Each path below is one point turned by a fixed rotation once a step. After each direction that follows a path, write how fast that rotation turns it, in degrees per step (0 if it stays still).
Each turn is a multiple of 5 degrees from 10 to 175, or 0.
Each row of a path follows its step; steps can be skipped.

step 0: -1.10; 1.34; -0.26; -0.93; -0.49; -4.35; 0.53; 0.36; 1.22; 1.47; 1.89; -2.24; 1.55; 0.53; 1.36; 0.04; -0.59; 1.05; 0.14; -1.60; -0.03; 0.89; 2.34; 0.06; -0.27; -0.18; 0.61; -1.59; 2.28; 0.77; -0.07; -2.33; 0.66; 1.58; 0.67; 1.14; 0.83; -0.74; 0.83; 0.49; 0.14; -0.70; 2.22
step 8: 0.21; 0.68; 1.03; -1.47; -1.56; 1.14; -1.25; -1.13; -0.44; 2.06; 0.89; -0.67; 2.22; -0.56; 0.85; -0.99; 0.97; 1.07; -1.22; 0.62; -1.47; -1.04; -1.95; -1.70; -1.63; 1.13; -0.08; -1.88; 0.98; 0.60; -2.55; 0.91; -0.48; 1.87; 2.06; -1.74; 0.24; -0.17; 1.56; -1.79; -0.08; -0.99; 2.52
step 11: -0.28; -0.49; 0.35; 1.03; 3.21; -1.30; -1.16; 0.60; 0.25; -0.99; 0.31; -0.54; -0.21; 0.67; -1.96; -3.51; 1.92; -0.91; 2.09; -0.41; 1.30; -0.38; -0.20; -1.90; -2.40; -0.31; 1.70; -0.23; 0.66; -0.46; -1.26; -0.95; 0.29; -0.27; 3.39; 1.03; -1.28; 0.67; -0.30; 1.41; 0.79; -1.20; 0.65
step 18: 0.75; -0.43; 1.70; 1.13; -2.44; -1.29; 2.61; -1.40; -0.46; 0.19; 1.81; -0.96; -0.50; -1.65; 1.29; 2.68; -1.11; -0.57; 0.06; -0.54; -1.28; -0.06; 0.63; -1.67; 1.52; 0.84; -2.68; 2.66; -1.67; -0.38; -1.53; -1.82; -0.80; -0.55; 0.77; 1.24; -0.83; -0.38; 0.92; -1.24; -0.20; 0.89; 1.25
step 19: -1.92; -2.49; -0.28; 1.60; 2.53; -0.09; -0.02; 1.11; -1.72; 1.95; 2.40; -1.01; -0.92; -1.59; 0.44; 0.29; -0.57; 1.43; 0.23; -0.23; -1.50; 0.62; 0.63; -0.43; -1.94; 2.48; 3.33; -0.41; -0.50; 0.68; -0.57; -0.71; 1.58; -0.66; 0.21; -1.79; 2.23; -0.37; 0.38; 0.21; 0.26; -1.16; -0.18
step 20: 1.49; 0.69; -1.44; -0.14; 1.59; 2.78; 0.84; 0.49; 1.71; -0.28; -0.38; 1.00; 1.30; -0.10; 0.45; -0.57; 0.92; -0.91; 2.87; -2.62; 0.66; 1.54; 0.88; -2.33; 1.24; 1.64; -0.59; 1.85; 1.56; -1.61; 1.19; 0.91; -1.22; 0.70; 0.88; -2.34; 0.25; 0.73; -0.83; -0.27; -0.54; -0.78; 2.10
step 25: 1.30; 2.42; -0.59; -0.91; -0.12; -0.21; -1.72; 2.94; -0.84; -0.01; -0.21; 1.91; 1.93; -0.07; 0.63; -0.47; 1.53; 1.23; 1.01; -0.36; -1.30; -0.05; -0.58; -1.34; -1.17; 2.21; 1.02; -1.97; 1.93; 0.71; -2.55; 1.15; 0.36; -0.62; -1.30; -0.72; 0.80; 1.27; 2.80; 0.75; -0.78; -1.94; -0.26
step 29: -1.52; -0.69; -0.01; 1.25; 1.45; -0.56; -1.29; -1.25; 0.23; -0.39; 0.29; -0.37; -0.25; -1.30; -1.46; 0.26; 0.90; 1.88; -0.84; -1.70; 0.67; -0.02; -2.47; -2.76; 1.59; 0.72; -0.37; 2.81; -0.02; -1.50; 2.36; -1.03; -1.42; 0.12; 1.14; -0.40; -0.15; 1.37; 1.25; 1.95; -0.73; 2.62; -1.96
Directions:
0.26; 0.50; 0.11; -0.70; -0.26; 0.00; -0.39; -0.38; -0.98; -0.59; 0.16; -0.09; 0.25; -0.86; -0.07; -0.82; 0.19; -0.38; 0.95; -0.36; 0.18; 0.04; -0.03; -0.11; -0.04; 0.05; -1.05; 0.83; 0.03; 0.05; -0.58; -0.10; -0.35; -0.50; 0.17; -0.14; -0.15; 0.39; -0.02; 0.53; -0.34; -0.31; -0.12 | 155
-0.47; 0.47; 0.41; 0.43; -0.24; -0.67; -0.27; -0.07; -0.04; 0.25; -0.27; -0.20; 0.09; 0.09; -0.34; 0.36; 0.39; -0.42; 0.38; -0.49; -0.06; -0.15; 0.26; 0.28; 0.77; -0.25; 0.08; 0.61; 1.47; -0.22; 0.36; 0.32; -0.31; 0.67; 0.80; 0.09; 0.17; 0.10; -0.26; -0.41; -0.34; 0.83; 0.15 | 125
-0.16; 0.25; 1.15; -0.33; 0.37; -0.82; -0.37; 0.42; -0.16; -0.44; -0.05; 0.29; 0.14; 0.11; -0.03; -0.23; -0.38; 0.41; -0.29; 0.22; 0.65; 0.49; 0.18; 0.29; 0.08; -0.52; -0.04; 0.35; -0.49; -0.89; 0.56; -0.68; 0.51; 0.66; 0.08; 0.21; -0.77; 0.19; -0.04; -0.27; 0.13; -0.67; 0.30 | 65
0.91; 0.01; 0.16; 0.08; 0.03; -0.41; -0.39; -0.13; 0.10; 1.19; -0.20; 0.06; -0.26; -0.04; -0.01; 0.13; 0.85; 0.64; 0.02; 0.24; -0.50; -1.13; 0.54; 0.30; 0.36; -0.58; -0.49; 0.03; -0.13; 0.34; -0.07; -0.34; -0.14; 0.10; -0.32; 0.37; 0.35; 0.35; 0.20; 0.13; -0.13; -0.95; 0.42 | 45
0.52; -0.20; 0.49; 0.20; 0.07; 0.26; 0.93; 0.07; 1.25; -0.22; -0.34; -0.26; -0.28; -0.17; 0.43; -0.42; 0.57; -0.10; -0.43; 0.20; -0.01; 0.90; 0.02; 0.56; 0.59; 0.38; -0.64; 0.50; 0.24; -0.43; 0.22; 0.36; -0.04; -0.10; -0.12; 0.16; 0.05; 0.21; 0.68; 0.61; -0.53; -0.06; -0.46 | 130
-0.20; 0.46; 0.69; 0.09; -0.04; 0.13; -0.45; 0.09; 0.47; -0.17; -0.44; 0.70; -0.86; -0.43; 0.85; 0.26; 0.64; -0.90; -0.18; -0.43; 0.04; -0.09; 0.10; -0.45; -0.56; -0.64; 0.03; -0.39; -0.19; 0.61; -0.02; 0.02; 0.25; 0.15; 0.46; -1.04; -0.15; -0.47; 0.17; -0.01; -0.27; -0.33; -0.31 | 25
0.43; -0.10; 0.19; -1.38; 0.23; 0.42; 0.15; -0.03; -0.11; -0.15; -0.13; 0.46; -0.65; 0.03; -0.09; 0.32; 0.04; 0.19; 0.56; 0.57; -0.62; 0.27; 0.14; 0.13; -0.02; 0.40; 0.38; 0.34; 0.68; 0.60; 0.65; 0.40; 0.63; -0.03; -0.08; -0.54; -0.28; 0.80; 0.23; -0.36; 0.59; 0.20; 0.57 | 65
